In the data rows, zero lies at 4.5, halfway between 4 and 5.
Here are some points:
[2, 5, 4, 5, 4, 3, 6, 4]
[4, 6, 4, 5, 5, 3, 3, 7]
[3, 3, 3, 4, 6, 4, 5, 7]
[0, 7, 4, 7, 4, 2, 2, 9]
[4, 2, 3, 4, 4, 4, 5, 2]
[1, 4, 3, 6, 6, 3, 3, 9]
[8, 4, 5, 5, 6, 4, 1, 4]
[8, 5, 6, 1, 3, 8, 8, 0]
[3, 4, 3, 5, 4, 4, 5, 5]
[4, 4, 5, 5, 4, 6, 6, 4]
[8, 3, 5, 5, 6, 5, 5, 4]
[9, 3, 7, 4, 5, 8, 5, 1]
[6, 3, 5, 6, 5, 3, 2, 5]
[5, 4, 3, 6, 5, 3, 3, 6]
[7, 3, 4, 1, 4, 6, 7, 0]
[6, 5, 5, 5, 5, 5, 5, 4]
[7, 6, 5, 1, 5, 6, 6, 2]
[0, 4, 2, 7, 5, 1, 2, 9]
[9, 2, 5, 2, 6, 5, 3, 0]
[4, 6, 4, 5, 5, 3, 3, 7]
[5, 6, 6, 4, 4, 5, 5, 4]
[1, 5, 5, 6, 5, 4, 3, 8]
[5, 4, 4, 4, 4, 4, 5, 3]
[7, 6, 5, 1, 4, 7, 8, 1]
[3, 6, 4, 7, 5, 4, 4, 9]
[2, 5, 5, 6, 5, 3, 3, 7]
[1, 4, 2, 6, 6, 2, 4, 8]
[6, 4, 3, 4, 5, 3, 2, 3]
[8, 4, 4, 2, 5, 5, 6, 1]
[6, 2, 5, 6, 4, 5, 3, 3]
[6, 3, 4, 5, 5, 4, 4, 3]
[0, 3, 4, 7, 3, 2, 4, 7]
[5, 4, 5, 3, 4, 6, 7, 2]
[4, 5, 4, 5, 5, 2, 3, 6]
[3, 5, 4, 5, 4, 3, 3, 5]
[6, 5, 5, 3, 4, 6, 7, 1]
[8, 5, 6, 3, 4, 7, 6, 0]
[7, 5, 5, 4, 4, 4, 4, 2]
[6, 4, 5, 5, 5, 4, 3, 3]
[8, 1, 6, 3, 4, 7, 5, 0]
[0, 2, 4, 9, 5, 1, 0, 9]
[7, 2, 4, 2, 4, 6, 7, 0]
[4, 2, 3, 4, 3, 5, 7, 1]
[2, 6, 4, 5, 4, 5, 5, 7]
[8, 3, 6, 3, 4, 7, 5, 0]
[0, 5, 5, 6, 3, 4, 4, 7]
[4, 5, 4, 5, 3, 5, 7, 4]
[2, 7, 4, 7, 4, 3, 3, 9]
[3, 6, 5, 5, 4, 5, 4, 6]
[3, 5, 2, 5, 5, 4, 6, 7]
[6, 6, 6, 1, 4, 6, 6, 1]
[3, 7, 5, 4, 3, 6, 7, 7]
[0, 6, 4, 7, 3, 3, 4, 8]
[4, 5, 5, 5, 3, 6, 7, 4]
[2, 5, 2, 6, 5, 4, 5, 8]
[3, 6, 4, 5, 5, 4, 4, 8]
[4, 4, 3, 4, 5, 4, 5, 5]
[4, 3, 4, 3, 6, 6, 6, 5]
[2, 3, 2, 5, 4, 3, 5, 5]
[7, 3, 5, 3, 4, 5, 4, 0]
[2, 6, 4, 6, 4, 5, 7, 7]
[6, 5, 5, 4, 4, 6, 6, 3]
[4, 5, 5, 5, 3, 5, 4, 5]
[4, 5, 5, 6, 4, 4, 2, 6]
[6, 7, 5, 2, 5, 6, 6, 3]
[6, 5, 5, 6, 4, 6, 6, 5]
[4, 5, 5, 2, 3, 5, 6, 0]
[4, 5, 5, 4, 4, 6, 7, 4]
[5, 4, 5, 2, 4, 6, 8, 1]
[4, 3, 4, 3, 6, 5, 6, 6]
[6, 3, 4, 6, 5, 2, 0, 5]
[5, 6, 4, 4, 6, 3, 2, 6]
Then 10 other points, each followed by its number:
[1, 4, 2, 6, 5, 4, 5, 8] 0
[5, 5, 4, 3, 4, 6, 8, 3] 1
[9, 4, 5, 4, 6, 4, 2, 3] 2
[3, 4, 4, 7, 4, 3, 2, 7] 3
[4, 4, 5, 6, 5, 3, 1, 7] 4
[4, 5, 6, 4, 5, 5, 6, 4] 5
[7, 4, 3, 2, 5, 5, 5, 3] 6
[5, 4, 3, 4, 5, 3, 5, 4] 7
[0, 5, 3, 6, 6, 4, 4, 9] 8
[6, 4, 4, 2, 4, 5, 5, 3] 9
Which of these numbered points is nearest to each point below, ignoring the direction in which the first points spread most? Its number follows each.
[7, 4, 6, 2, 6, 9, 9, 4] > 8
[3, 4, 2, 5, 5, 2, 4, 6] > 7
[0, 3, 2, 7, 4, 3, 4, 7] > 0
[6, 4, 4, 6, 7, 2, 0, 8] > 2
[6, 3, 4, 4, 4, 7, 7, 1] > 0
[3, 2, 2, 5, 4, 4, 6, 4] > 0
[6, 3, 3, 3, 5, 4, 5, 1] > 7
[5, 3, 4, 4, 5, 4, 6, 2] > 7
[0, 6, 3, 6, 3, 3, 6, 9] > 1
[8, 5, 4, 1, 5, 6, 6, 1] > 6
[1, 4, 3, 6, 4, 4, 5, 7] > 0
[0, 4, 3, 6, 6, 3, 3, 9] > 8
[0, 6, 3, 6, 4, 2, 3, 9] > 9
[6, 5, 4, 3, 4, 5, 5, 3] > 9
[4, 5, 4, 4, 5, 4, 4, 6] > 9
[5, 3, 3, 3, 5, 4, 6, 2] > 7
[4, 3, 4, 7, 4, 5, 4, 5] > 3
[0, 5, 4, 6, 4, 2, 2, 8] > 9
[3, 4, 4, 5, 6, 4, 4, 6] > 8
[7, 4, 5, 6, 7, 3, 0, 6] > 2
[4, 2, 4, 6, 4, 4, 3, 5] > 3
[8, 2, 6, 2, 5, 8, 7, 1] > 8
[9, 2, 4, 0, 5, 5, 4, 0] > 6
[9, 4, 5, 4, 7, 3, 1, 4] > 2
[6, 5, 5, 5, 5, 4, 2, 5] > 4
[4, 4, 4, 7, 4, 5, 4, 6] > 3
[4, 5, 4, 5, 6, 4, 4, 7] > 6
[3, 4, 6, 9, 6, 4, 0, 9] > 4
[4, 4, 3, 4, 5, 5, 7, 4] > 0
[1, 5, 4, 4, 5, 4, 5, 6] > 8
[5, 5, 4, 8, 5, 1, 1, 7] > 2
[2, 4, 3, 6, 5, 2, 4, 7] > 7
[0, 3, 3, 8, 3, 3, 4, 9] > 0
[8, 5, 5, 2, 6, 4, 3, 2] > 2
[3, 3, 4, 4, 6, 4, 5, 8] > 8
[5, 4, 3, 4, 4, 6, 7, 3] > 0
[5, 5, 4, 3, 4, 6, 8, 2] > 1
[6, 3, 4, 3, 4, 4, 6, 1] > 7
[3, 6, 5, 7, 5, 2, 1, 9] > 4
[7, 4, 5, 5, 5, 3, 1, 3] > 2
[2, 3, 4, 7, 4, 4, 2, 7] > 3
[2, 8, 4, 6, 4, 2, 2, 9] > 9
[6, 4, 6, 5, 4, 6, 4, 2] > 3
[4, 6, 3, 4, 5, 3, 4, 7] > 6
[9, 5, 5, 1, 5, 5, 5, 0] > 6
[5, 4, 5, 5, 5, 4, 2, 5] > 4
[3, 7, 3, 5, 7, 3, 5, 9] > 8
[2, 4, 3, 5, 4, 4, 5, 4] > 0
[6, 4, 3, 2, 5, 4, 6, 2] > 7
[9, 3, 6, 2, 6, 5, 2, 0] > 2
[7, 5, 6, 3, 5, 4, 2, 4] > 4
[5, 4, 4, 6, 4, 7, 6, 3] > 0
[2, 7, 5, 6, 5, 2, 1, 9] > 4
[5, 4, 4, 4, 6, 5, 5, 5] > 8
[1, 0, 3, 6, 4, 4, 4, 4] > 0
[7, 3, 3, 3, 6, 3, 4, 1] > 7
[6, 5, 5, 5, 5, 4, 3, 5] > 4
[4, 6, 6, 5, 4, 5, 5, 6] > 5
[9, 5, 5, 1, 5, 5, 5, 0] > 6
[6, 1, 5, 4, 5, 7, 6, 3] > 0
[4, 7, 6, 5, 4, 5, 4, 6] > 5
[0, 0, 3, 6, 4, 3, 3, 7] > 0
[4, 7, 5, 5, 6, 2, 1, 8] > 2
[3, 5, 3, 6, 5, 2, 3, 7] > 7
[0, 4, 2, 8, 4, 1, 3, 9] > 7
[2, 5, 4, 7, 4, 3, 3, 7] > 3
[6, 2, 4, 2, 6, 6, 7, 4] > 0
[4, 6, 4, 2, 3, 5, 8, 1] > 1
[5, 7, 4, 5, 5, 2, 2, 7] > 2
[5, 5, 5, 4, 3, 7, 8, 4] > 1
[0, 5, 3, 5, 3, 3, 7, 5] > 1
[2, 6, 6, 4, 4, 4, 4, 5] > 5
[2, 5, 4, 4, 3, 4, 7, 3] > 1
[1, 4, 4, 7, 3, 5, 5, 6] > 0
[9, 8, 6, 2, 5, 6, 4, 3] > 2
[4, 7, 6, 5, 5, 5, 5, 7] > 5
